Turns in one plane each, and the order they were made in; the first pair answered:
turn V:
[ 22 -15 -29 -22 -23 -31  15 -31  -3 -15] -> [ -9 -15  23 -20 -34  26   3  23  29 -22]
[  3  11  11   3   8  -5 -13   1   0   1] -> [  6   1 -12  -2  -3  -9   4 -15  -7  -6]
[-24   5 -13  23  12  38  16 -17   2   2] -> [-21  19   2  28  31  27  -4 -12   1  14]
turn X:
[ 16 -22   8 -42 -44 -13  -2  49  12 -10] -> [ 30 -27 -27 -27 -56 -15  13  -5   4 -27]
[ -2   4 -16   1  15  -7 -16  16  -1  23] -> [  3   4 -32  11   8  -4 -10 -12  -2  12]
[ -2  -7 -27 -12  -7 -22   5  -2  -3   6] -> [-10   2 -16  14 -16  14  -5 -19  14 -11]
turn Y:
[ 14  -1  17  -8 -29   6   0  14   3 -15] -> [ -2  -3  10 -17 -11  -1  11  34  -5   2]
[ -2 -10  14 -16 -24   5  10   3   0 -31] -> [-16 -12   8 -25  -9  -1  18  24  -7 -14]
[  5 -11  21 -14  20  -9  -7  30 -12  33] -> [  7  -3   5   1  35 -19  -7   2 -21  36]
turn G:
[ 18  -3 -15  -1  -2 -10  -5 -12  -3 -25] -> [ 19   3  -8   1   6 -16 -13  -9  -5 -19]
[-11   2 -23  23   4  19  23 -25   2  -6] -> [ -4  13 -14  30  11  12  10 -32   4  -4]
[-14  12   8 -14  -2  -4 -19  33  10  30] -> [-21  -1  -6 -20 -14   7  -1  37  10  22]

(2 to 3 turns a pair)
[ 13  28 -12   0  48   0  15  -9  -7  17] -> [ 10  18 -31  -1  31  11  33 -21  -8   3]
X, X, V
[-10  20   2  13  51 -17 -11 -10 -15  29] -> [  6   7 -12  28   1  15   2 -57  -5 -18]
G, X, Y
[ -8  15 -11  27   2  40  -5 -25   3 -17] -> [-30   3  -5   0  11  39   8  31   0   3]
Y, Y, Y
[-46   4 -12  27   5  65  23 -23   6 -19] -> [-14  19 -43  26  37  -5  13 -63 -24   5]
X, V, X
[-6  4 25 -9  3 19 -4 36 11  0] -> [ -6  -3 -30 -11  19  -8  27   2 -15  12]
Y, V, G
[-24 -20 -36 -14   8  15  55   4 -10  22] -> [-25  -9  24  -2 -14  58  21  27  23   1]
G, Y, X
[ -6  25  -6   4   6 -23  -1 -13 -16   6] -> [ -8  30  20  10  -1  -4 -15   0  -3  -3]
X, Y, G
[-20   7 -34  24  25  14  30 -34  -1  13] -> [  3  33  10  29  40  -7 -19 -27   6  23]
Y, G, G
[-20  -6 -35  -9  17 -15  41   1 -18  20] -> [ -9  10 -33  14  26 -19  22 -32 -18  19]
V, V, X
[-12 -17   4 -32 -14   9  15  46   1  -2] -> [-14  -2  27 -17  -8  22  -6  46  13  -1]
X, V
[-23   5   1  30  18  31  -3 -33  -4   8] -> [-29   5  23   9  33  14 -11  14  -7  30]
V, X
[ 26   4  -1   2  -8 -22 -17 -12   1  -7] -> [ 11  11  19  -1   6 -14 -24  17   6   6]
X, G, Y
[ 43   4 -21 -31  19 -94   2 -18 -40  37] -> [ 36 -23 -39 -51  -8 -83  31  -6 -40  24]
V, V, X
[ -5 -21 -10   7 -19  21  27 -14  -5 -20] -> [ 10  15  25  13  26 -20 -20  -4  -9  13]
X, V, Y
[-12   8  -2  22  -7  27  29  -9   1 -12] -> [-11  26  26  20  16  12   3  13   3   9]
V, Y, G
[ -4  22  30  33  36  11 -28  -1  14   5] -> [-10  16  39  22  32  14 -27  21  17   6]
Y, Y, Y
[ 28   0  23  20 -33  11 -31   0  17 -28] -> [ 28 -25 -16 -23 -24 -36   5  24 -12  -3]
Y, X
[  6 -24  47 -18 -33  44  11  25  20  -7] -> [ 44 -34  -5 -30 -37 -15  27 -26  -9  -8]
V, V, Y
[ 29 -18  -8  -9 -54 -12 -24 -41  13 -43] -> [ 28  -1  35 -30 -25 -38 -55  16  14  -9]
X, V, Y
[ 26   5  -4  -9   1 -60 -14 -31  -9   3] -> [ 10  -5  48 -18 -32  -8 -24  21  23 -20]
Y, X, Y
[ -9  -1 -12  -2  39  -9  12  10 -23  42] -> [ -1 -20 -35  10  -3  21  34 -32 -17   2]
G, G, Y
[  9   5  -3  28  32 -18 -16 -22 -20  32] -> [  1 -33 -23  18 -25  26  25 -23  -9 -12]
V, Y
[-36   5 -46   8  36  -5  21 -24 -29  21] -> [-40  28 -14  32  45  18  -9 -26 -11  18]
G, X, V
[ 56 -11   9  16 -33 -22 -13 -57   8 -34] -> [ 47 -35  36 -26 -51 -21  -5  13  15 -29]
Y, X
[ 35  20  14   9   3 -32 -37 -44   0  -6] -> [ 26  -4  37 -34 -14 -36 -27  27   4   0]
Y, X, Y
[-12 -15   2 -16  -6  -1  21  -3   0  19] -> [-15  -9  -2  -7   2   0  22 -13  -2  23]
V, Y, V
[-2 -7 11 -8 -5 -4  3 12  2 -5] -> [ -5  -3   7  -6   7 -12   4  12  -2   3]
G, Y, V
[-16   2  12   5  23   6 -11  11   1  15] -> [-18 -19 -16  -7   0  11  18   3  -5   2]
X, V
[-6 28 32 26 32  4  9 20 11 10] -> [ 11  21  20  10  38 -31   9  17  -2  18]
Y, Y, X
[-19   7 -20  22  39 -11   7 -23 -14  13] -> [ -1   7 -15  31  15  -2  -2 -48  -7 -11]
G, Y
[ -1   7 -31 -15  40 -32   2   3 -13  38] -> [-13  18  -7  34  15  45 -12 -32  21  -5]
X, V, G
[ 32 -12 -33  -4   4 -36   9 -32 -19  -1] -> [ 48  -1  -1  -5   1 -43 -20 -22 -11  -4]
G, Y, G
[ 16  25  37   7   5  -3 -41  -1   8   4] -> [ 12   6  30 -24   4 -22 -24  34  -3  18]
V, X, X
[ 16   7  42  -5 -16  -1 -25  19  17  -8] -> [ 17 -22   6 -32 -30 -17  11  23   2 -10]
X, G, V
[ 11   3 -11  26  -5  19   2 -47  15 -28] -> [  3  22  30  28  19  20 -28 -14  24  -8]
V, G
[ -2  -9  28 -15 -15 -15  -3  14   2   2] -> [  8 -14   8 -11 -24 -23   7 -13  -4  -8]
X, Y, G
[ 12 -20  -8 -29 -33 -21  14   7 -10  -3] -> [  2 -15  21 -24 -37   6   2  26   6  -9]
V, G
[-20 -29 -24   4   3 -16  39  -8  -4  14] -> [-31 -19  22  19  -7  29  14  12  23   0]
Y, V
[-17  10  -8 -36 -15 -12  11  52  -6   0] -> [-34  16  -6  -4 -24  38  12  30  10 -20]
X, X, Y
[ 34   0  19   5  18   1 -24 -34 -10   6] -> [ 17  -3  32 -11  29  -1 -22  10  -9  25]
X, G
[ 26 -12  -2  -1  -1 -13   1 -28  -9  -7] -> [ 23  -2  24   8  -1   3 -18 -18   5  -8]
V, G, V
[ -8  46   0   7  16 -19 -20 -11  -7 -10] -> [-10  31   9 -21   8 -28 -13  29  -7  -4]
Y, X, G
[ 14  19  -2  18   1   4   8 -29   3 -17] -> [-6 18 13 -3 26 -5  8 22 -2 16]
V, X, Y
[ -7 -21 -25 -10 -13  16  36   4  -1  -7] -> [-17  -4  17  -6   2  27   8  37  13   5]
V, G
[-27  14  17  17  22  32  -9  18   6  -1] -> [-32  -1   3   8   8  41  11  21   5  -8]
V, V, X
[  8 -13  18   7 -14  25 -20   6   9 -27] -> [ 25 -22 -19  -2 -11 -10  -2 -19 -11 -23]
V, X, V
[ 12   0 -20  24 -16  -7   0 -43   6 -23] -> [ 14   8  33  13 -19  -4 -33   0  22 -18]
Y, V
[ 20  20  13  22 -14  25 -18 -16  12 -25] -> [ 14   8   4 -22  14 -24  -3  41 -12  17]
G, X, G
[ 14   6 -14  30  -5   5 -20 -46  -7 -13] -> [  1 -17  24 -11 -32  21 -14  34   7 -15]
Y, Y
[ 21  -5 -27  15   6 -29   3 -29 -23   4] -> [  7   9  10   8  29 -29 -19  19 -15  29]
X, G, X
[ -8   6  -7  17 -34  25 -10 -27  14 -20] -> [-35   3  -6 -14   5   2   2  37   0  26]
X, G, Y
[ -2 -10 -33  19 -16  12   9  -3 -33  24] -> [  1   8  14  32 -14  26 -27  14 -15  21]
Y, G, X
[ -9  10  -1 -11  23 -22 -17  28  22  47] -> [-10 -16 -53  -3 -11   0  27 -20  17  15]
Y, V
[ 12   7  42   2 -14  11 -24  18  14 -11] -> [ 28  14   2  19  -3 -15 -17 -40  -5 -10]
V, G, X
[ 16 -21 -25  -2  -7 -28  21 -24 -13  -9] -> [  9 -34  -7 -22 -21 -19  23  16  -6 -11]
Y, Y, Y
[-49  10  -8  42  39  50  12   9  12  24] -> [-39   9   5  12  54   6   1  47   1  50]
Y, X
[ -9 -13   8 -24 -10  -7   5  34   2  12] -> [-14  -8   9   4 -25  31   3   3  15 -12]
V, X, V
[ -3  25  -2  15  29  13   4 -15   0  15] -> [-15  18   7   9  21  30  11   9   8  12]
V, X
[-12 -38   5 -26  20 -29  13  -6   4   0] -> [-15 -28  -5  -4  31 -21  11 -35   4  -1]
V, Y, Y
[  8   1  31  -7  27  -5 -16   7  -4  26] -> [ 16   7  28   6  23  -4 -23 -18  -5  18]
Y, Y
[ 12  34   1  40  24 -24 -28 -55  -6   3] -> [-14 -18 -55   7 -12  -3  47 -38 -16 -14]
G, V
[ 18 -10 -42 -24 -13 -37  15 -20 -18   6] -> [ 30 -17 -20 -30 -42 -23   6 -15  -5 -16]
Y, Y
[-11   5  21   4   4  20 -13  -7   8  -8] -> [ -5  13  14   8  14   5 -18 -19   1  -1]
G, V, X
[ 16  14 -13  13  31 -39 -10 -31 -20  12] -> [-30 -20 -12   6 -12  42  32   8   7 -20]
G, V, X
[ 26 -34  10 -29 -40 -20  23  21  -2 -20] -> [ 39 -10  22  10 -41  -6  -4 -27   9 -38]
X, G
[  7  39   0 -33   6 -58  -4  16  23  19] -> [ 22  30   1 -14 -43 -19  -3 -26  41 -31]
X, Y
[-38  14 -25  12  44 -11   2 -17 -11  29] -> [-20  21  -6  36  13  17 -18 -52  10  -7]
X, Y
[-8  9 -1 16 17  5 -1 -9 -7  6] -> [-9  2 18  1  6 11 -3 17  1  2]
V, Y, X
[ 44  -4  31   2 -42  -1 -47 -13  14 -24] -> [ 35 -31  17 -26 -59   0 -17  14   9 -27]
X, V, V
[ 28  -3  17 -28  -2  -6 -12 -14 -16  -3] -> [ 12 -16  10 -38  -7   6   6   7 -14  -3]
V, Y
[ 12   4   8  16 -25  39   5  -4  13 -35] -> [ 36  26  -4  16  14 -25 -15 -25 -11  -4]
V, V, G
[ -4  -2  15 -14 -41  13   4  24   9  -2] -> [  3  17  31   0 -25   9 -20  16  13   4]
X, X, V
[-28 -25  24 -38   4  24  13  74   0  29] -> [-26 -28  -3   6 -34  79  29  -2  12 -23]
X, X, Y
[ 26 -14  27 -27 -25 -23 -17  21   4  -8] -> [ 24 -15 -26  -4 -21 -20  10 -39 -10 -15]
Y, X
[-30  -4  23   0 -21  26  -3  38   0 -12] -> [-29  22  14  13  29  -7 -18  25 -17  21]
Y, G, V
[-16  10 -16  11 -32  43  30   6   7  -8] -> [-24  10 -36   4 -11  22  42   9  -9  10]
X, Y, G
[-55 -20   7  -1  29  44  14  31  12  11] -> [-21 -28 -32  17  -3  39  24 -48   5 -25]
X, X, Y
[-55  -3  -7  24  18  53  12  -5   7  -3] -> [-11 -13 -48  16   3   1  19 -59 -17 -12]
X, X, Y
[  8 -18 -30   8 -23  10  27 -32   0 -17] -> [ 30  13  -5  15  14 -31 -18 -33  -5   8]
G, X, V
[-26  -3 -35  -2   9 -12  25  15  -4  26] -> [-14  -5 -14  19 -32  31  12 -12  19 -17]
X, Y, Y
[ -1  22  20   6  16   5 -30  11   8  21] -> [ -4   8  -7 -13  23 -18  -7  17  -9  34]
G, G, V
[  9  -5  18  24 -12  34 -11 -11  12 -25] -> [  1 -24  17 -18  -8   8   5  45   1  -2]
X, G
[ 44   4  36  -8 -49  -5 -35  -9  18 -34] -> [ 36 -16  21 -45 -39 -37 -11  34   0  -9]
X, X, Y
[-10  -4  10  -7  -1  16  -1  24  13   3] -> [  9  -9 -22  -3  -8  -3  11 -19   0  -5]
V, V, G
[ 11  16   1  27  -5  25 -10 -49  11 -19] -> [ 27  -5   4 -37  -1 -44  -5  15 -12  11]
Y, X, V
[  1 -39 -56   0  19  -8  33 -24 -30  14] -> [ 30 -38 -33  14 -22  11  12 -53 -12 -27]
G, Y
[ 32   8  27  12   2   3 -24   8 -11  14] -> [ 37  -1   3   0   8 -19  -8   2 -24  22]
X, G, Y
[-41  20  18   1  35  43   3  11  11  25] -> [-37   3   2 -28  35  15  21  32  -3  37]
X, V, V
[ 20  -8 -12 -19 -31 -18   1  10 -15   3] -> [ 27  -2  -9 -10 -32 -18  -7  -2 -13  -2]
G, G
[ -7  -7   8  -6  -4   2 -14   8   7   9] -> [-13  -7  -1  -6   4   0  -7   6   2  15]
G, Y
[ 21 -16  25 -16 -11  -9  -8  26   1  -6] -> [ 19 -20  19  -9 -23   8  -1  19   5 -19]
X, V
[-23   6 -13 -10  40 -16  24   2  -4  -3] -> [-18  21  19  15  25  15  -3  -9  18 -24]
Y, X, Y
[  4  29  22  39  24 -13 -32 -19   8  14] -> [ 14  10 -20  35   7 -24  -3 -53  -6   1]
V, G
[ 21  -4 -16  14  -9   4 -13  -9 -15 -16] -> [ 12  -4   6  -1  -4   4 -21  30 -10  -4]
Y, V, Y
[ -4  27   9   0  11 -11  -5 -25   1   6] -> [ 11  17   9 -11  -8 -20  -4 -24   0  -5]
Y, Y, V
[  8   3  24 -10 -14 -21  -4  22   2  13] -> [  5 -12 -16  -6 -24 -18  27  -6  -8   2]
Y, V, G
